0: tensor([ 0.4, -0.9, -0.2,  1.7,  0.7, -1.2,  1.7,  0.7, -0.1, -1.0, -0.4,  1.7,  0.5, -0.2,  0.2,
        -0.7, -0.5,  0.3,  0.3,  0.2, -0.2, -1.3, -0.3,  1.5,  1.8,  1.8,  0.8,  0.2,  0.0, -1.4,
        -1.4, -0.4,  0.4, -1.0, -1.4,  0.6, -0.7,  1.6,  0.4, -1.2,  0.0, -0.3, -0.5, -0.7, -0.9,
        -0.8, -0.9,  0.9,  0.0,  0.0, -1.2,  0.4,  0.5])
1: tensor([ 0.0,  1.1, -0.3,  1.2, -0.8, -1.2, -0.8,  1.1, -0.8, -0.4, -0.2,  0.0,  1.2,  0.7,  0.5,
        -0.2,  0.6, -0.7,  1.6,  0.3, -1.0,  2.4,  0.6, -0.4, -1.0,  1.3, -1.4,  0.7,  0.7, -2.9,
        -1.0, -1.6,  1.5,  0.4, -1.6,  0.9,  0.7, -0.8, -0.4, -1.3, -1.9, -0.6, -0.9, -0.7, -1.4,
        -2.0,  0.1,  0.7, -0.4, -0.1,  0.7,  2.0,  0.1])
2: tensor([ 0.0,  0.6,  1.2,  0.9, -0.5, -1.7,  1.6,  0.2,  0.6, -0.2,  1.9,  1.1,  0.0,  1.7, -0.9,
         0.3,  1.3, -3.0, -0.2, -0.8,  0.4,  0.2, -0.4,  0.0,  1.1,  2.6,  2.5,  1.3,  0.0, -0.7,
        -3.7,  1.4, -1.0, -0.2, -0.8,  2.0,  0.9, -0.8,  0.7, -1.0,  0.3, -1.4, -1.2,  0.8, -1.1,
        -0.9, -0.7, -1.1,  0.3, -0.9, -0.5, -1.1,  0.4])
3: tensor([ 0.3,  0.3, -0.8, -0.8,  0.2,  0.0,  0.4, -0.9,  1.4, -0.8, -0.1,  1.0,  1.3, -0.2,  0.4,
        -0.4, -0.9, -0.5, -0.6,  0.3,  0.3,  0.3,  0.0, -0.7, -0.7,  0.6,  1.4, -1.4,  0.2,  0.1,
        -0.9, -0.4,  0.0,  0.5, -0.2,  2.5,  1.2,  1.9, -0.9,  0.0,  0.0, -0.9,  1.1, -1.0, -1.4,
        -0.4,  0.9,  0.2, -0.7, -2.1, -0.7,  1.4,  0.3])
4: tensor([-0.5,  0.8, -0.6, -0.2, -2.0, -0.4, -0.2, -0.1, -0.1, -0.1,  0.0,  0.4, -0.5, -0.1, -0.8,
         0.3, -0.7, -1.5,  0.2, -1.2, -1.8,  0.9, -1.1,  1.6, -0.2,  1.0, -0.1,  0.5,  0.3,  0.1,
        -0.7,  1.3, -0.7,  0.2, -0.6, -0.5, -1.1, -0.1,  0.5, -0.5,  0.6,  0.3,  0.1,  1.1,  0.3,
        -1.2,  0.4, -1.3,  0.3, -0.8, -0.5,  0.4, -1.3])
5: tensor([ 1.1,  1.3,  0.3, -0.8,  0.4,  1.9,  1.7,  0.4,  2.1, -2.7,  1.9,  0.7,  0.6, -0.8,  2.1,
         0.0, -0.3,  2.0, -0.5,  3.3,  0.7,  0.0,  1.5,  0.4, -1.1,  1.0, -0.5, -0.1,  1.7, -0.7,
         0.2, -0.5, -1.1,  2.3, -0.3,  0.8,  0.4, -0.5, -0.2,  2.0, -0.9, -1.1, -1.3, -1.2, -0.3,
        -0.5,  1.4,  0.6,  0.1, -1.0,  0.3,  0.3,  0.5])
6: tensor([ 0.6, -1.0,  1.5,  0.1,  1.1,  0.3, -0.3,  0.7,  0.5, -0.7,  0.2, -0.6, -1.6, -0.4, -0.3,
        -0.7, -1.0,  0.9, -2.0,  0.3,  0.4, -1.7, -1.3,  0.3, -0.2, -0.4, -0.2,  1.5,  0.5, -0.1,
         2.3,  0.5, -0.9,  0.5,  0.1, -1.5, -1.0,  0.9, -0.7,  0.4,  0.5,  0.0, -0.7,  0.7,  0.4,
         0.1, -0.1,  1.9,  0.8,  0.9, -0.7,  0.8,  0.9])
7: tensor([ 1.1,  0.9, -0.7,  0.8, -1.2, -1.4, -0.3,  0.4,  0.1, -1.8,  0.5,  1.6,  0.0, -0.1, -0.4,
         1.1, -0.4,  1.1,  1.1, -0.6, -0.8,  1.3, -0.3,  1.3,  0.9,  0.2, -0.4,  1.0,  1.1,  0.0,
        -0.2,  2.5, -0.4, -0.6, -0.1, -0.7, -1.5, -0.4,  0.8, -0.9,  0.4, -0.3,  0.0,  0.8, -0.1,
        -1.9,  0.0, -0.1, -0.4,  0.9,  1.1,  1.6,  0.5])
8: tensor([ 2.3,  0.6,  2.2,  1.4, -2.1,  1.0,  0.7, -1.7, -1.0, -1.5, -1.0, -1.2, -1.3,  0.5, -0.9,
         0.7,  1.9,  0.9,  1.2, -1.9, -0.1,  0.9,  0.2, -1.0,  0.3,  0.7,  0.2,  0.2, -2.9,  1.9,
         0.4, -1.4,  0.6, -0.1,  0.4,  0.0, -1.2,  0.1,  0.0, -2.6, -0.4,  0.2, -0.9, -0.4, -1.8,
        -0.8,  1.5,  1.2, -0.5, -0.1, -0.1,  0.2,  0.3])
9: tensor([-0.8, -1.1,  0.3, -0.5, -0.4, -0.7, -0.4,  1.0,  1.6, -3.1,  1.3,  1.5, -1.5, -0.8,  1.1,
        -0.3, -0.5,  1.2, -1.9,  0.2,  1.3, -0.6,  0.0, -1.4,  0.8, -0.5, -0.6, -1.3,  1.8, -1.7,
         0.9,  0.8, -0.4,  0.5,  0.0,  1.0, -0.2, -1.7, -0.8,  2.0,  1.3,  1.5, -0.1, -1.7, -1.7,
         0.7,  0.3,  2.3,  1.3,  0.0, -0.2,  1.8,  1.0])
10: tensor([-0.1, -1.7,  0.2, -1.0,  0.4,  2.3, -2.1,  1.2, -0.3,  2.2, -2.4, -2.8,  0.6, -0.8,  0.4,
        -0.3, -0.2,  0.0,  1.5, -0.7,  0.9, -1.0,  0.3,  0.4, -0.2, -0.8, -1.5, -0.9,  0.0,  2.1,
         0.4, -2.8, -0.9, -1.4, -1.1, -1.1, -1.5,  0.2, -0.3,  0.6, -0.6,  0.1,  2.1, -0.9,  0.1,
         0.7, -1.4, -1.7, -0.4,  0.8,  1.2,  1.4,  0.0])
11: tensor([-0.7, -3.3,  0.6,  0.3,  0.2,  1.7, -0.6,  0.5, -0.4,  1.1, -0.4,  0.1, -0.6,  0.0,  0.2,
        -1.4, -1.1, -0.5, -1.5, -0.7,  2.3, -2.5, -0.1,  0.6,  0.2, -1.2, -0.1,  0.0, -1.0,  0.7,
         1.8,  0.7, -0.3, -1.2,  0.0, -0.9,  0.1,  1.7, -1.1,  0.4,  1.7,  1.6,  1.3, -0.6,  0.3,
         1.8, -1.2,  0.4,  0.4,  1.7, -1.9, -0.7,  0.2])
12: tensor([ 0.5,  0.7,  0.9, -1.4, -0.6,  1.2,  1.2, -1.1, -0.2,  0.2,  0.9,  1.4, -0.4,  0.3,  1.0,
        -0.2, -1.8,  0.0,  0.1,  3.5, -1.3, -0.1,  1.8, -0.1, -0.6,  0.7,  0.1, -1.2, -1.6,  1.5,
         0.2,  1.2,  0.3,  1.0,  0.5, -1.8,  1.4,  0.2, -0.1,  0.5,  1.1, -2.1, -0.6,  0.3,  0.6,
         1.2,  1.2, -0.7, -0.7, -0.2,  0.5, -2.6,  1.5])
13: tensor([ 2.4,  1.2, -0.2, -0.2,  0.4,  0.4, -1.2, -2.3,  0.2,  0.1,  0.1, -0.9, -1.4,  0.7, -1.3,
        -0.1,  1.1,  1.3,  0.4, -1.2,  1.5,  0.2, -1.2,  0.1, -0.8, -0.5,  0.4,  1.4, -2.4,  0.4,
         2.0, -0.1, -1.5,  2.0,  1.7,  0.1,  0.2,  0.3, -0.1,  0.2, -1.7,  0.9,  0.5,  0.1,  1.7,
        -0.4,  0.7,  2.3, -1.2, -0.4, -0.9, -2.4,  0.8])
14: tensor([ 0.7, -1.0,  0.6,  0.3,  0.4,  0.2,  0.3,  1.0,  0.2,  0.2,  0.6,  0.3,  1.2, -0.3,  0.0,
         0.4, -1.1,  0.7,  0.4,  0.4,  0.5, -0.5, -0.7, -0.4, -1.0,  0.5,  0.9,  0.2,  0.6, -1.2,
         1.5, -0.1,  2.7, -0.6,  0.7,  0.3, -0.6,  0.4,  0.2,  0.2, -0.2, -0.8,  1.0,  1.3, -0.4,
         1.6, -0.5,  0.4,  0.3,  0.2, -0.6, -0.8,  0.2])
15: tensor([ 0.0,  1.6, -1.8,  2.0, -0.8,  0.4,  0.3,  0.4,  1.0,  0.1,  2.0, -0.5, -0.7,  0.2,  0.3,
         0.3,  0.2, -0.8, -0.7,  0.6,  0.2,  0.4,  0.5,  0.1,  0.6, -0.8,  0.3,  1.4,  1.8, -0.8,
         0.5,  1.3, -1.7,  0.1,  1.0, -0.3,  0.0, -0.7,  0.6,  1.4,  0.0, -0.2, -2.0, -0.2,  2.1,
        -0.4,  0.9,  1.0,  0.1, -0.3, -0.8,  0.5,  1.1])
16: tensor([-1.4,  0.2,  0.8,  0.1, -0.4, -1.2,  1.2,  1.1,  2.5, -0.2, -0.2,  2.3,  1.2, -0.1,  0.4,
        -0.4, -0.6, -0.6,  0.4, -0.7, -0.2,  0.8,  0.6,  0.8,  1.5,  0.1,  0.3,  0.4,  2.6, -0.3,
        -1.4,  0.9,  0.4, -1.3, -0.4, -0.9,  1.3, -0.9,  0.3, -0.6,  1.2,  0.1, -2.1, -0.5, -1.0,
         0.1, -0.4, -0.8,  0.5,  1.2,  0.5,  1.6, -0.5])
17: tensor([ 0.5, -0.1,  0.2,  1.1, -0.3,  0.7,  0.1,  2.1,  1.5,  0.3, -1.4, -0.1, -0.2,  0.4,  0.0,
         1.4, -2.0,  0.4,  1.3, -0.6,  0.4,  0.7, -0.3,  0.2,  0.0,  1.8,  0.5,  0.2, -0.6,  0.8,
        -0.4,  1.3,  1.8, -2.2,  1.3, -2.0, -0.9,  0.3,  0.2,  0.3,  1.5, -0.6, -1.6, -0.4, -0.9,
         3.1,  1.5,  1.1,  1.0,  1.6,  0.6,  0.1,  0.9])
18: tensor([ 0.9, -0.3,  1.2,  1.9, -1.1, -0.1, -1.5, -0.6, -1.1, -1.0, -0.7, -1.1, -0.1,  0.1, -0.3,
         0.2,  0.5,  0.7,  0.4, -0.1, -0.2,  1.6, -1.5,  1.3, -1.9,  0.4,  0.7,  0.6, -1.7, -0.4,
        -1.0, -0.7, -0.1,  1.1,  1.8,  0.0, -0.3, -0.3,  0.1,  0.4, -0.5, -0.4,  1.3,  1.1, -0.4,
         0.3, -0.1,  0.0,  0.0,  1.1, -0.1, -0.7,  0.6])
19: tensor([ 1.1, -0.8,  1.6, -0.2,  0.3,  0.4,  0.4, -0.4, -0.4, -0.1,  1.0,  1.1, -0.1, -0.3, -0.3,
        -0.8, -0.9, -0.2,  0.1,  1.3, -1.2,  0.6, -0.3,  1.1,  0.9,  0.8,  0.4, -0.8,  1.0, -1.3,
         0.7, -0.2,  0.0,  0.5, -2.2, -1.6, -1.5, -0.5,  1.3,  0.2,  0.4, -0.9, -1.0, -0.8,  0.6,
         0.4, -1.1, -0.2, -1.4,  0.3, -0.4, -0.6, -0.5])

tensor([-0.6, -1.0, -0.3, -2.4, -0.8,  0.9, -0.1, -0.1, -2.1,  0.1,  1.9,  0.5,  0.2, -0.6,  0.1,
        -1.1, -1.2,  1.5,  0.0,  1.8, -1.9,  0.3,  2.2, -0.1, -0.1, -0.3, -0.7, -0.4,  0.9, -0.8,
         1.4,  1.9,  2.4, -0.3, -0.7, -2.4,  1.5, -0.6,  0.6, -0.5,  1.6,  0.6,  0.6, -0.9, -0.5,
        -1.2, -0.7, -1.2, -1.6, -0.2,  0.5,  0.3, -1.4]) >> 19 12 14
tensor([-0.3, -0.7, -1.9,  0.0,  0.8,  0.2,  0.1,  0.1,  0.2,  1.9,  0.1,  0.2,  1.1,  0.3, -0.4,
        -0.8,  0.0,  0.1, -1.0, -0.8,  0.2, -0.8, -0.4, -0.6, -1.0, -1.8, -0.3, -0.4, -0.4,  0.9,
        -1.0, -1.1, -0.2, -0.8,  1.7,  0.3,  0.0,  0.8,  1.0,  0.2,  0.1,  0.2,  1.6,  0.7, -0.3,
         0.6,  0.0, -0.8,  0.3,  0.7, -0.2,  0.0,  0.5]) >> 14 3 18
tensor([ 0.5, -0.8,  0.8,  0.8,  0.2, -1.3,  0.3, -0.9, -2.2,  0.7,  0.3, -1.0, -1.0,  0.1, -0.6,
         1.0,  0.2, -0.6,  0.0, -1.1, -1.5,  0.6, -0.2,  0.5, -0.3,  0.3,  0.5,  1.3, -0.3, -0.2,
        -1.6, -0.7, -1.2, -0.6, -0.6, -0.3, -0.2,  1.2,  1.0,  0.3,  0.1,  1.3,  1.3,  0.4,  1.3,
        -1.7,  0.2, -0.7, -1.9,  0.6, -0.7,  1.1, -0.7]) >> 4 18 7
tensor([ 0.0,  0.8, -0.9, -0.3,  1.5,  0.9,  0.0, -1.4,  0.8, -0.9, -0.9, -0.2, -0.5, -0.3, -0.3,
        -0.7,  1.1,  1.5,  0.1,  0.0,  0.7,  0.8, -0.1, -1.5,  0.9,  0.6,  0.6,  0.3, -0.1, -0.5,
         1.1, -0.9,  1.3, -0.2, -0.4, -0.2,  0.8, -0.7, -0.8, -0.2, -1.1, -1.9, -0.4,  0.1, -2.5,
        -1.1,  0.5,  1.0, -0.4,  0.3, -0.7,  1.1,  2.1]) >> 3 14 1
tensor([-0.2, -0.5,  0.4,  1.7, -0.3, -0.3, -0.8,  1.5,  1.6, -0.7,  0.6, -1.5,  0.4, -0.1,  0.1,
        -0.4,  0.0, -1.2,  0.8, -1.6,  1.5, -1.7, -1.7,  0.2,  0.1,  1.1, -0.5,  0.4,  0.5, -0.9,
        -2.7, -1.5, -1.4,  1.4, -0.9,  1.9, -0.9,  0.4, -0.8,  0.0, -1.0, -1.3, -0.4,  0.2,  0.8,
        -1.7, -0.9, -0.6,  1.3, -0.6, -0.9,  0.9,  0.8]) >> 0 4 3
tensor([-0.4, -0.3, -0.1,  1.3,  0.2, -1.9, -1.2,  1.3, -0.5, -1.2, -0.8, -0.1,  0.3, -0.2, -0.7,
         0.7, -0.3,  0.5, -0.5, -0.5, -0.7,  0.6, -0.9,  2.4,  2.4,  1.0, -0.3,  1.0,  0.1, -1.6,
         0.3,  1.8,  0.0, -0.4,  0.1, -1.3, -0.3, -1.4,  0.1,  1.0,  0.0, -0.4, -1.4, -1.0,  0.0,
        -0.4, -0.7,  0.1, -0.3,  0.6,  1.1,  0.7, -0.1]) >> 7 4 19
tensor([ 1.0,  1.6, -0.1,  0.8, -0.3, -1.0, -0.5, -0.2, -0.6, -1.1,  1.8,  0.9,  0.8,  0.9,  0.1,
         0.3,  0.7, -0.1,  1.4,  1.2,  0.4,  1.0,  0.7, -0.4,  1.3,  0.6, -0.9,  0.2,  0.5, -1.6,
        -1.9, -1.9,  1.0,  1.8, -1.0,  1.6,  1.0, -0.4,  0.3,  0.2, -2.4, -1.6, -1.7,  0.6, -1.4,
        -1.8,  1.1, -0.7,  1.3, -1.4,  0.3,  1.6,  1.0]) >> 1 3 0
tensor([-2.4, -0.4, -1.3, -1.0, -0.2, -1.2,  1.3,  1.2, -0.2, -0.2,  1.7,  0.2, -1.3, -1.5,  1.4,
         1.2, -0.3, -1.0, -0.9, -0.1, -1.1, -0.4,  0.3, -0.2,  0.9, -2.1,  0.6,  1.1,  2.4, -1.3,
        -0.6,  2.7, -0.7,  0.7,  0.6, -0.3,  1.1, -0.8,  1.5,  1.5,  1.0,  1.3,  0.4, -2.4,  0.6,
        -0.8,  0.8,  0.9,  0.1, -0.2, -0.7,  1.0, -1.6]) >> 15 9 16
tensor([ 0.4,  1.2, -0.5, -0.5, -0.4,  0.3, -0.6, -0.5,  0.3,  2.2,  1.9, -1.0, -0.3,  0.9, -1.0,
         0.4,  0.4,  0.7,  0.2, -1.0,  0.8, -0.8,  2.0, -0.2, -2.4, -2.4, -1.1, -0.1, -1.0,  0.9,
        -0.1, -1.0, -2.0,  0.8,  2.0,  1.7, -0.3, -0.3, -0.2,  1.5, -1.2, -1.2,  0.7,  1.2,  1.1,
         1.1,  1.1,  1.1,  1.5, -0.7,  0.7, -2.3,  0.2]) >> 13 18 15
tensor([-0.2, -0.9,  0.5,  0.5, -0.6,  1.7, -0.8,  1.7,  0.1,  0.8, -0.7, -0.5, -0.2, -1.1,  0.1,
        -0.5,  1.0, -0.4,  1.6, -1.1,  0.9, -1.3, -0.6, -1.4, -0.4,  0.7, -2.0, -0.9, -0.7,  0.3,
        -0.9, -2.2, -1.1, -0.9, -0.5, -1.2, -1.2,  0.0, -2.2,  0.1,  0.5,  1.4,  1.9,  0.1,  0.1,
         0.0, -1.0,  0.1, -0.3,  0.1,  0.8,  1.7, -1.8]) >> 10 11 4
tensor([ 0.2,  2.4, -0.3,  0.9,  0.7, -1.0,  2.0, -0.1,  0.4, -0.9,  1.8, -0.9, -0.4,  0.8,  0.6,
        -0.3, -1.0,  0.3, -0.6,  0.2, -0.3,  0.0,  0.1, -0.4, -0.9, -1.6, -0.5,  0.3,  0.3,  0.1,
        -0.1,  0.7, -2.3, -0.4,  0.5,  0.5,  0.0,  0.2, -1.1,  1.5, -0.5,  0.6, -1.3, -1.1,  1.6,
         0.6,  0.4,  1.6, -0.1, -0.7,  0.4,  0.4,  1.7]) >> 15 6 5
tensor([-0.6, -0.8,  0.1, -1.8, -0.4,  0.8, -2.3, -0.8, -0.9,  1.5,  0.8, -1.6, -0.5, -1.2, -0.2,
         0.5,  0.1, -0.4, -0.7,  2.0, -0.5,  0.2, -0.5,  0.1, -1.0, -0.9, -1.1, -1.3,  1.2,  0.2,
         0.0, -0.1, -1.2,  1.6, -0.3, -0.5,  0.3, -1.6, -0.7,  1.7, -0.6,  1.0,  3.0, -0.1,  2.2,
         0.2, -0.3, -0.7,  0.3, -2.5, -0.3,  0.6, -1.3]) >> 4 10 19
tensor([-0.3,  1.0, -0.7,  0.5,  0.7, -0.6, -1.0, -1.0, -0.9,  0.4, -1.5, -0.3,  0.7,  1.5, -1.2,
         0.0,  0.1, -1.6,  0.0,  0.0, -1.4,  0.0, -2.6, -1.3,  0.2,  0.5,  1.7, -0.4,  1.2,  0.6,
        -1.4, -0.1, -0.4,  0.5,  0.3, -1.3, -0.2,  0.1,  0.0, -0.9, -0.3,  0.2, -0.3,  1.3,  2.4,
        -1.3,  0.2, -1.6,  0.3,  0.3, -2.0, -3.1, -1.0]) >> 4 18 19
tensor([-1.0, -0.8, -0.5,  0.1,  0.3, -1.6, -0.8,  1.2, -1.3, -0.7, -1.2, -0.1,  1.2, -0.3, -1.0,
         1.1,  1.3,  0.0,  0.4, -0.3, -1.5,  0.6,  1.3, -1.2, -0.9, -1.0,  0.6, -0.9, -2.3, -0.1,
         0.7, -0.8,  2.8, -0.5,  0.6,  1.1,  0.8,  0.4,  0.2, -0.8,  0.1,  1.2,  0.6,  1.3, -2.5,
         0.4, -0.9, -0.2,  0.3, -0.2,  0.7,  1.1, -2.4]) >> 14 18 1
tensor([ 0.0,  0.9,  1.6, -1.4, -0.4,  0.6,  2.9, -2.0, -0.3,  0.5,  1.4,  2.1,  0.7,  0.5,  0.8,
        -1.1, -1.6,  0.1, -1.6,  2.3, -1.4, -0.1,  0.9, -0.8, -0.1,  0.1,  1.0, -1.1, -1.5,  0.7,
        -0.5,  1.1,  0.8,  0.2,  0.4, -1.0,  1.8,  1.0, -0.1,  0.3,  0.4, -0.7, -1.5,  1.0, -0.7,
         0.3,  1.5, -0.8,  0.2, -0.8,  0.5, -2.6, -0.3]) >> 12 19 3
tensor([ 0.0,  0.7, -0.6,  0.3,  0.8,  0.3, -1.6, -1.5, -0.2,  0.7, -0.6, -1.0, -0.4,  0.5,  0.6,
         0.3,  1.4,  1.3,  0.8, -0.5,  0.7,  0.7, -0.8,  0.1, -0.5, -0.4, -0.5,  1.5, -0.9,  0.8,
         0.9,  0.2, -2.0,  1.5,  1.8,  0.0, -1.1, -1.9,  1.1, -0.1, -2.2,  0.6,  0.6,  1.9,  2.3,
         1.1,  1.0,  1.0, -1.0,  0.3, -0.9, -2.7,  1.4]) >> 13 18 15
tensor([-1.3, -0.5, -0.8, -1.9, -0.6,  0.7, -0.2, -0.6,  0.7,  1.2, -0.8, -0.9, -0.2, -0.6,  0.2,
         0.8,  0.2,  0.0, -0.6,  0.5,  0.3,  0.7, -1.7, -1.0,  0.5, -0.7,  0.5, -0.5,  1.1, -0.8,
        -0.8,  2.2,  0.3,  0.8,  0.5, -0.8,  2.5, -2.2, -0.1, -0.5,  0.1,  0.7,  0.4,  0.7,  0.5,
        -0.1, -0.2, -0.4,  1.1, -0.7,  0.1, -2.4, -0.4]) >> 4 14 15
tensor([ 0.7, -0.1,  1.0, -1.9, -1.5,  0.2,  1.0,  0.1, -2.8,  0.9,  0.5,  1.1, -0.2, -1.6,  0.5,
        -0.4, -0.5,  1.3,  0.7,  1.6, -1.0,  0.5,  1.7, -0.2,  2.2, -0.5, -0.2, -1.1, -0.5, -0.4,
         1.0,  1.1,  2.8,  0.1, -1.6, -2.9,  0.8,  0.8,  0.6, -0.4,  2.1,  0.6,  0.2, -1.3, -1.0,
         0.0, -0.3, -1.1, -1.5, -0.7,  0.9,  2.0, -0.4]) >> 19 12 7
tensor([-0.1,  1.2, -0.7, -0.9, -1.3, -0.2, -0.7,  0.3,  0.5, -2.2, -2.6,  1.4, -0.7,  0.4,  0.2,
         1.3,  0.9,  1.4, -0.4, -0.8, -0.7,  1.6, -0.5,  1.1,  1.1,  2.4, -0.6,  0.7,  0.1, -1.1,
         0.0, -0.5, -0.5,  1.1,  0.0,  0.2, -0.8, -1.4,  0.3, -0.8, -1.5, -0.6, -0.2, -0.1, -1.4,
        -1.6,  0.2,  0.4, -0.4,  0.1,  0.4,  1.3,  0.5]) >> 7 4 1
tensor([-0.6,  0.0, -1.7, -0.2,  2.1, -0.6,  0.6, -0.3, -0.1,  1.3,  0.1,  0.5,  1.0, -0.4,  0.1,
        -1.1, -0.2,  0.2, -0.2, -1.1,  0.3, -1.4,  0.1, -1.1,  0.5, -1.1, -0.2,  0.4,  0.9, -0.8,
        -0.9, -1.5, -0.4, -0.9, -1.1,  0.5,  0.9, -0.1,  0.0, -0.3, -0.9, -0.5,  0.7, -1.4, -2.0,
        -2.3, -2.1,  0.0,  0.3,  1.1, -0.2,  0.5,  1.6]) >> 0 3 16
tensor([-0.5,  0.7,  0.3, -0.1, -0.6,  0.0, -0.3,  1.7, -0.6,  1.5,  0.2,  0.2,  0.4, -0.1,  0.0,
         0.2, -0.3, -0.8, -0.3, -1.8,  1.0,  0.8,  2.7,  0.0,  0.2, -2.4,  1.0, -1.3,  0.5, -0.4,
        -0.1,  0.7,  0.2, -0.3, -0.3,  0.0,  1.0, -1.5,  1.1,  1.1,  2.1,  0.8,  0.8, -1.1,  0.6,
         1.5, -0.2,  0.6,  2.0, -0.9,  1.1,  1.9, -1.3]) >> 16 15 4
tensor([ 0.1,  0.9,  1.8,  0.9, -0.9, -0.9,  1.3, -1.4,  0.4, -3.0,  0.2, -0.2, -0.9,  0.3,  0.2,
         0.0,  1.1,  1.1, -0.5, -0.6, -0.3,  0.2, -1.3, -1.9,  0.8, -0.1,  0.6,  0.1, -0.8, -1.4,
        -0.4,  1.0,  0.7,  1.3,  1.0,  1.3,  0.7, -0.3,  0.2,  0.2, -1.7, -0.7, -0.3, -0.2, -0.4,
        -1.0,  0.5,  1.4, -0.5, -0.2, -0.5,  0.7,  0.3]) >> 18 3 8
tensor([ 1.5, -0.8,  1.1,  0.6,  1.1, -0.6, -0.8, -2.4,  0.4, -1.1, -1.7, -1.5,  0.8,  1.1, -0.6,
        -1.6,  1.2,  0.3, -1.1, -0.3,  1.1, -1.9, -1.8,  1.3, -0.5,  1.9, -0.1,  0.7, -0.9, -0.9,
         1.0, -1.2, -1.4,  1.3, -0.6,  1.5, -0.1,  0.7, -1.1, -0.7, -2.1,  0.5,  1.1,  0.5,  0.9,
        -1.7, -0.2,  1.4,  0.1, -0.6, -1.8, -0.3,  1.2]) >> 13 18 6
tensor([ 0.2, -0.4, -0.3, -2.0, -0.6, -1.7, -1.4,  0.9, -2.6, -1.0,  2.5, -1.6, -0.4, -2.4, -1.0,
         2.2,  1.2,  1.7,  0.3,  0.8, -1.5,  0.8,  3.7,  0.5,  1.6, -1.1,  0.0,  0.3,  1.0, -1.5,
        -0.6,  1.4, -0.3,  0.9, -0.4,  0.3, -1.1, -0.9,  0.5,  1.2, -1.1,  0.2,  2.6,  0.2,  0.3,
        -4.1,  0.0,  1.0, -1.4, -1.1,  2.2,  2.8, -0.6]) >> 7 4 1
tensor([-0.2, -0.4,  1.2, -0.9, -0.6,  0.5, -0.8,  0.0, -1.2, -0.1,  1.4,  1.4,  1.1, -0.9,  0.8,
        -0.8, -0.8,  0.0,  0.3,  2.8, -1.7,  0.2, -0.7,  0.2,  0.7, -0.4,  0.5, -0.5,  0.9, -0.8,
         1.1,  1.6,  1.3, -0.2, -0.5, -0.7,  0.6,  0.2, -0.1, -0.2,  1.3,  0.2, -0.4, -0.4,  0.2,
         0.4,  0.6, -1.0, -0.2,  0.5,  0.5, -0.1, -0.7]) >> 19 14 12
tensor([-0.9,  0.6, -1.5,  0.6,  0.4, -0.5,  1.9, -1.0,  0.8, -1.3,  0.2,  1.3,  0.2,  1.0, -0.1,
         0.5,  0.6, -1.5, -0.5, -0.7, -1.0, -0.8, -1.1,  0.3, -1.4,  0.2, -0.1,  0.7,  0.4,  0.7,
        -0.1, -1.4,  0.1, -1.6,  0.2, -0.1, -0.1,  1.7,  0.2, -0.7,  0.2, -0.1, -1.4, -0.1,  0.9,
         1.0, -0.2,  0.6, -0.2,  0.2,  0.2, -0.4,  2.0]) >> 0 14 4
tensor([-0.5,  0.1, -1.9, -1.1,  0.0, -0.4,  1.7,  0.4,  0.2, -1.5,  0.2,  1.5,  1.1, -0.4,  0.9,
         0.6,  0.8,  0.7, -1.5,  2.8, -0.8,  1.8,  1.9,  0.4,  1.0,  0.7,  0.3,  0.3,  3.6, -2.4,
         0.7,  0.9,  0.2,  0.8,  0.0, -0.4,  0.0, -1.4, -0.1,  2.1, -0.6, -0.8, -1.3, -1.2, -1.6,
        -2.6,  0.5, -1.0, -1.3, -0.4,  0.3,  1.3,  1.1]) >> 5 15 16
tensor([ 0.1,  1.1, -2.2, -0.4, -0.7, -0.5, -0.7, -0.5,  1.5,  0.0, -1.7, -0.8,  0.3, -0.5,  0.3,
         1.4,  1.7, -0.5,  1.2, -1.1,  0.8,  2.0,  0.8, -1.6,  0.9,  0.5,  0.4,  0.5, -1.0,  0.8,
        -0.8, -0.2, -0.1,  0.7,  3.4,  1.0, -0.5, -1.9,  0.1, -0.1,  0.5, -0.2,  0.0, -0.1, -0.7,
         1.2,  1.5,  0.6,  0.5, -0.2,  2.4, -0.1,  0.6]) >> 18 17 15
